Each row is where one point has got to under a steady rotation. How many steps took it there?
The counts run from 0 to 138.
[ -0.2   8.6   9.6 -28.6 -14.5  -1.2  21.3   3.0 -14.0  -3.8 -10.8 -23.3
  -2.8 -19.6  15.1   0.6  12.8 -21.8  -3.3   7.2  -5.6   0.4   8.7  20.9
  -2.9  -2.2 -24.7 -12.4   9.5  19.4  -7.5  25.7 -30.2 -14.1  -4.7 -39.5
  -1.1  47.6  11.5  12.8 -11.8  -7.1]  117
[ -3.3  -6.2  11.8 -11.1 -13.3  -1.7  41.5  -1.9 -22.0 -28.4  -0.8 -20.7
   4.2  -2.6  34.9  10.8   2.3 -23.6   1.1  12.6  15.5 -10.6   3.3   8.6
  -2.6  20.8 -20.0  -8.7  21.5   7.1  -4.2   8.1 -15.6 -14.9 -14.4 -16.1
  38.3   7.7  19.4  16.5  -2.3 -13.7]  24
[-16.8   4.8  16.1 -16.4 -23.4  21.5  34.3  -7.8  -6.2 -22.2 -18.2 -21.5
 -16.0 -18.5  14.0   7.0  10.6 -13.7  15.5   7.1  -8.5  20.5  -7.1  10.6
 -11.5  15.9  -7.5  -1.7   3.4  12.6  -3.8  13.3 -29.3 -19.2  -6.9 -20.4
 -13.6  22.4  26.7  23.2 -14.0 -14.2]  127
[ -3.6   8.4   3.8 -25.2 -29.8   1.2  22.5  10.6 -35.0  -2.4  -7.5 -29.4
 -19.2 -15.9  17.2  -9.5  13.7 -10.1  13.8  14.9   0.3   7.6  11.8  10.4
  21.1   5.4   5.2  -9.4  13.4  14.2  -1.0  11.2 -25.2  -8.2  -8.7 -30.2
  13.5  27.9  19.5  27.6 -11.6 -26.2]  35
[-23.3 -18.7  21.4 -37.8  -0.6   4.5  30.6 -11.4   8.8 -18.0   4.1  -3.7
  18.1   2.4  44.0  -1.9  -6.4 -18.1  -2.5   2.4  -5.5  13.2  -0.6   0.3
   6.5  33.9   3.3  -1.4  21.9  11.2  -2.7  -5.2 -16.9 -16.8  -9.9  -4.8
  14.6  15.4  -7.3  28.9   2.3 -11.9]  63
[  5.6  -0.8   2.7 -26.3 -12.1  -7.0  19.9   3.4 -21.8  -1.7  -6.4 -21.3
  -0.8 -15.7  15.7   2.1  15.8 -26.2  -2.0  12.7   2.6 -15.9   5.3  25.5
  -6.6  -4.5 -26.1 -12.3  17.7  19.9  -3.8  23.4 -21.8  -4.9  -7.1 -34.1
  10.5  38.2  10.1  11.3 -16.0 -12.8]  116
[-18.0  -2.8  19.2 -16.7  -3.4   7.3  43.3 -25.5   6.6 -22.6 -11.8  -5.1
   7.4  -2.9  26.2  17.8  -6.7 -18.4   3.5   3.3  13.5  -3.1   3.4  14.0
 -11.3  20.9 -34.4  -2.5  26.8   6.7  -9.0   8.5 -16.1 -17.8  -7.2   1.4
  31.5  14.2  19.1  11.6  -9.8   1.3]  15
[-18.4 -17.5   0.9 -18.4 -19.9   6.2  20.7 -10.8  -6.5  11.6  -5.7 -16.0
  11.5 -17.3   9.0 -16.1  13.8 -20.5  10.7  11.3  -5.3  -7.0  39.2  22.4
 -18.8   3.4   6.1  -2.3  25.9  24.1  10.0   9.3 -16.5  17.0  -3.6 -20.1
  18.8   4.4  -5.7  30.9 -10.7 -20.7]  82
[-27.1  -8.4  20.2 -21.8 -16.0  20.5  35.5 -23.6  14.2 -14.0 -20.9 -19.9
   8.7  -3.5  12.1  -2.9  19.3 -21.7  16.4   8.7 -11.4  24.9  14.2  12.1
 -28.7  21.5   7.7  -3.5   9.0   7.5   9.1  -1.7 -20.3  10.0  -6.0  -5.8
  -7.5   6.1  -0.6  27.8  -3.3 -11.2]  87
[ -6.9  -1.0  10.3 -31.7 -12.6 -16.8  30.6 -16.8  -8.0  -1.8 -24.0 -10.3
  18.8   4.0   7.0  -8.9  16.8 -22.6  14.2  16.4  12.7  -6.9  14.9  24.5
  -7.9  10.3 -18.1 -10.0  28.2  11.0   8.9 -12.3  -9.3  17.2   9.9  -9.0
  28.9  24.6  -4.2  10.0 -22.9  -2.5]  99
[-11.9  16.5  22.0 -37.4 -10.5   6.5  41.8 -26.8   9.3 -19.1 -28.3 -14.0
   0.8  -1.3  20.7  10.3   4.9 -16.9   6.1   2.2   1.9  12.5 -11.8  12.4
  -0.6  15.4 -27.7  -6.9   8.1  -0.8 -12.0  -0.6 -22.8 -22.7  -1.1  -2.6
   2.7  28.4   9.2  12.2  -9.7   1.1]  13
[-17.1 -25.3   5.8 -21.7 -11.3   0.0  24.3   0.6 -13.2  -8.1  11.3 -13.4
  18.3   1.6  33.3 -14.5   5.5 -26.5   1.1  12.2  -4.4  -2.1  26.6   8.7
 -10.0  25.9   8.3  -7.0  26.1  14.7  15.1   4.8 -10.9   6.6 -12.9 -21.0
  21.8   2.3  -6.4  32.9   6.3 -21.1]  73
[-17.6   7.6  13.8 -38.8 -22.4   8.7  18.7 -12.5   3.2   3.0 -22.2 -23.8
   2.3 -11.1   3.9 -20.5  21.6 -14.8  14.3  11.3 -15.5  24.4  14.7  16.1
 -13.7   1.7   6.6  -8.2   6.1  14.0   6.7  -5.1 -21.3  12.6   0.0 -21.5
 -12.8  24.8  -9.4  27.3  -7.6 -11.9]  85
[-11.7 -17.3   7.7 -31.5 -21.8   6.3  20.2 -11.7 -22.0   2.3 -12.4 -11.2
  -5.9 -13.9  15.9 -12.1   3.1  -9.4  19.7  11.8   9.4  -3.5   5.8  18.1
  29.9  16.0   3.1  -0.6  34.9  12.7  10.9 -14.2 -12.8   0.9  10.8  -0.2
  27.4   8.2  12.5  25.5 -31.1 -25.3]  50
[ -2.3   3.3  -3.1  -6.2 -30.8  -2.6  30.7   5.0 -34.9 -13.4  -6.6 -26.8
  -7.7 -12.6   7.6  -6.3  17.8 -20.9  15.2  17.7   9.5  -1.6  23.1  15.4
  -8.5   7.4 -11.7  -9.9  19.9  16.7   6.8  15.1 -16.6   3.2 -10.0 -24.8
  20.4  14.8  24.4  17.0 -19.7 -19.1]  123
[-10.5  -2.0   5.8 -43.5 -15.2 -14.5  19.7  -6.3  -6.7   9.9  -1.4 -12.3
  11.3   0.2  26.5 -26.0  -4.1  -9.7   6.7   5.8   5.2   3.8  13.2   7.2
  28.9  14.8   3.1  -4.3  26.2  15.3  -1.5 -15.2 -17.3  -2.5   7.0 -10.1
  31.2  28.6  -1.2  21.3 -18.3 -16.3]  59
[-20.4   0.3  13.4 -15.0 -19.9   6.5  41.3 -18.6  -8.7 -26.1 -14.6  -7.2
  -7.5  -9.1  20.3   1.4  -5.0  -2.0  18.3   6.2   8.5  17.4   2.8   6.4
  -1.9  37.4  -3.0  -2.2  23.6  11.5   2.0  -8.5 -12.7 -16.0  -6.3   8.6
  22.6  -0.4  34.0  18.2 -23.4 -11.0]  137
[-15.4  -2.4  -0.2 -24.9 -22.8  -0.1  15.4  -7.1  -6.8  13.9 -12.9 -19.9
   6.2 -15.7   7.4 -22.9  21.7 -18.8  16.4  15.3  -5.0   1.2  36.3  23.7
  -9.1  -2.6   5.3  -6.1  22.6  20.1  12.7   1.9 -17.7  22.1  -0.8 -23.2
  11.6  15.4  -7.0  25.4 -13.7 -21.6]  83
[-23.8   8.3   9.0 -11.7 -15.6   6.7  44.9 -34.9   5.3 -22.3 -22.8 -11.0
   5.2  -3.9   9.4   3.4   4.4 -13.2  19.1   8.7  10.0   8.6  23.0  19.2
 -23.1  16.7 -19.9   0.5  24.1   5.3  -1.0   3.4 -18.1   0.7  -4.2   6.0
  29.5  -3.9  17.2  12.5 -16.4  -2.3]  7
[-15.7 -24.2  10.9 -17.7 -13.6  13.0  27.5 -21.4  -3.7   3.4 -22.7 -11.1
  13.0 -17.3   3.4  -6.9  21.4 -23.6  19.6  10.2   5.4  -9.5  17.4  30.8
 -16.8  10.3 -13.2   0.3  32.8  15.1  11.6  -1.7 -13.1  17.6   5.3  -1.5
  15.4   8.0  -2.4  21.3 -23.6 -17.3]  90
[-21.2  11.2  15.8 -32.8 -23.8  19.8  24.9 -12.9   5.0  -1.8 -18.4 -19.9
 -14.3 -18.1  13.4  -8.3  -2.9  -2.7  18.2   3.9  -5.0  29.6  17.0   3.4
  20.3  13.4  12.2   3.0   8.6  13.6  -7.2  -0.4 -28.8 -12.6  -6.6  -8.9
   0.2  17.2  18.5  27.4 -17.8 -13.9]  45
[-22.9 -14.4   5.0 -27.3 -12.9  -1.9  27.8 -16.4  -1.8  -0.6  -0.9  -5.6
  14.6  -6.2  28.9 -15.4 -13.5  -9.1   7.9  -0.7  11.5  -2.2  26.6   5.8
  18.2  26.8   1.0   3.3  35.6  13.9  -0.5  -7.0 -14.3  -3.6   2.6   2.8
  43.4   8.6   5.5  21.0 -19.6 -13.4]  57
[ -7.2  24.1  12.8 -37.5 -17.0 -11.6  35.8  -6.9   1.8 -23.2 -13.6 -18.8
   9.7   2.7  19.0   1.6   6.9 -23.6   0.9   9.0  -4.6  18.5   4.3   5.6
 -11.4  11.3 -21.2 -18.0   0.2  12.1 -10.3   7.9 -24.8  -8.3  -7.5 -28.1
   6.6  43.8   4.1  11.6  -1.9   6.9]  110
[-13.7  -4.8   5.6 -24.8 -11.1 -11.2  39.2 -22.5  -6.8 -11.4 -21.5 -10.2
  20.4   2.4   9.2  -5.2  13.6 -23.8  16.0  13.5  13.9  -4.3  19.1  19.7
 -12.8  15.2 -17.9  -8.8  29.5   8.7   8.1  -7.1 -10.8  14.9   2.4  -2.1
  35.6  11.4   0.6  12.7 -21.7  -5.0]  98
[-20.6 -17.7   8.6 -21.0 -18.9   5.6  29.6 -14.9 -16.4  -6.0  -9.3 -11.7
  -2.9 -13.9  20.6  -8.0  -1.7  -5.5  17.4  13.3  13.4   3.4  15.5   9.2
  19.5  22.9   8.4   3.1  38.6  11.3  11.8 -11.0  -8.7  -2.8   3.0   5.9
  29.3  -4.8  19.4  24.2 -25.3 -28.9]  49
[ -9.7 -23.6   7.1 -26.7 -12.6  -2.5  18.3   3.0 -20.4  -0.4   7.5 -19.8
  13.9  -0.7  26.8 -20.4  16.8 -26.1   2.6  12.9  -4.2  -7.6  19.6  13.8
  -7.3  16.1   9.5  -9.8  30.5  16.3  14.7   2.9 -10.7  14.7 -10.2 -27.0
  21.1  10.4 -10.5  34.6  -0.6 -21.7]  74
[ -3.0  27.9  12.0 -41.2 -14.9  -9.9  33.9  -9.1  -1.3  -8.0 -10.5 -17.0
  -2.0   7.4  20.6  -0.7  -0.6 -12.6   3.7   6.9   3.4  12.9   1.9   5.9
  12.6   5.5 -23.3 -10.2   3.4   8.4 -17.0   6.6 -23.7 -19.3  -8.3 -23.5
  18.2  35.8   7.6  11.8  -7.7   4.3]  20
[-14.2 -13.5  17.1 -40.5 -13.6  11.5  12.3  -3.4   2.1   5.7  -6.4 -21.0
   4.8 -14.8  23.6 -18.8  17.4 -19.7   0.1   9.3 -16.2  11.1   8.6  13.5
  -3.6   4.7   6.0  -5.7   8.0  17.2   1.4   9.2 -27.0  -0.2  -6.9 -30.9
 -18.0  28.6 -15.7  36.8   2.2 -16.6]  77
[  5.5  -7.3   2.5 -16.5 -10.8  -7.0  27.3   0.3 -27.1 -11.1  -5.1 -16.3
   5.2 -11.0  23.9   6.7  14.8 -25.8  -0.9  12.5   9.1 -21.0  10.4  24.9
 -12.2   1.4 -24.5 -10.5  23.1  17.1   1.0  21.7 -18.8  -0.2  -5.2 -26.3
  18.8  27.8  11.7  14.8 -14.1 -15.5]  115
[-32.0 -11.4  16.4 -32.6  -6.7   7.6  33.1 -29.5  17.1  -7.6  -4.3   0.1
   7.5 -10.7  33.9  -1.4 -18.7  -5.3   5.6  -3.0   2.8  12.6  15.1  -2.2
  12.5  32.4   2.6   6.9  23.8  12.5  -5.9  -5.7 -18.2 -20.7  -2.0   4.2
  17.1  11.9  11.8  27.1 -10.2  -8.2]  55
[-18.1  21.6  19.0 -32.6 -16.5  12.8  31.3 -29.7  13.8   1.9 -36.5 -16.6
 -11.9 -16.6   1.0  -5.2  17.3 -14.0  14.3   2.7  -9.3  16.6   9.4  23.7
 -12.9   0.7 -17.9  -5.6  11.8  10.0  -9.5   6.7 -23.1  -8.0  -3.5 -12.7
  -2.6  29.0  10.1  13.4 -17.6   0.3]  4
